Here are some numbered points:
np.array([-1.57, -1.45, 1.90, 1.65, -1.84, -2.04, 1.62, -1.49]) 0
np.array([-0.03, 1.11, -0.66, 1.39, -0.82, -0.75, -1.20, -1.75]) 1
np.array([-0.80, -1.45, -0.15, 0.62, -0.56, -1.01, 0.85, -0.21]) 2
np.array([-1.31, 0.86, -1.95, 0.62, -1.33, 0.02, -1.46, 0.82]) 3
np.array([0.23, 1.11, -0.15, -0.40, 0.98, 1.30, -1.71, 0.30]) 4
np.array([-1.06, 0.09, -0.66, 0.11, 1.24, 0.27, 0.85, 0.30]) 5
np.array([1.51, 0.09, -0.41, 1.14, -0.05, 0.02, -1.46, 0.82]) 6
np.array([-0.03, -0.43, -1.69, 0.88, -1.33, -0.24, -1.97, 1.33]) 7
np.array([-0.29, 1.11, 0.10, -0.15, -0.05, 0.53, 0.08, -0.98]) 8
np.array([1.77, -1.71, -1.69, -0.40, 0.21, 0.02, 1.62, 2.10]) 9
np.array([1.00, -1.45, 0.10, -0.15, -0.30, -0.24, 0.34, 0.82]) 10
np.array([1.00, 0.86, 0.62, -1.43, 0.21, 1.04, 0.34, -0.47]) 11
np.array([-0.54, 0.86, 0.10, 0.37, 0.21, -1.01, 0.34, -0.47]) 12
np.array([-0.29, 1.11, 1.39, -0.92, 2.26, 0.79, -0.69, 1.33]) 13
np.array([0.48, -0.68, 0.62, 0.88, -0.05, -0.50, 1.11, 0.05]) 14
np.array([-1.31, -1.20, -0.92, 0.11, 0.21, 0.79, -0.43, 1.07]) 15
np.array([-0.80, 1.37, 1.64, -0.66, 0.21, 0.79, -2.23, 0.30]) 16
New points follow, each followed by the numbers of its two nearest points above by angle, nearest first.
np.array([-1.06, -0.17, 0.87, -1.43, -0.30, 1.04, 0.85, 0.05]) 11 13
np.array([-1.57, 0.09, -0.66, 0.11, -1.59, -0.24, 0.08, -0.98]) 3 0
np.array([1.00, 0.09, 1.39, -0.15, 1.24, -0.24, 0.08, 0.30]) 13 11
np.array([0.74, -0.43, -0.41, -0.66, 0.72, 0.02, 0.08, -1.49]) 11 8
np.array([-0.80, -1.71, 0.87, 1.14, -1.84, -0.75, 0.08, -1.24]) 0 2
np.array([-0.80, 0.86, 0.62, -0.15, 1.75, 0.02, 0.59, 0.30]) 13 5
np.array([1.25, -0.94, 0.10, 1.14, 0.47, 0.02, 0.59, -0.21]) 14 10
np.array([1.00, -0.43, -1.43, -0.15, -0.30, 1.30, -0.43, 0.82]) 9 7
np.array([-0.03, -1.71, -0.66, 0.62, 0.98, 0.27, -0.43, 0.56]) 15 10
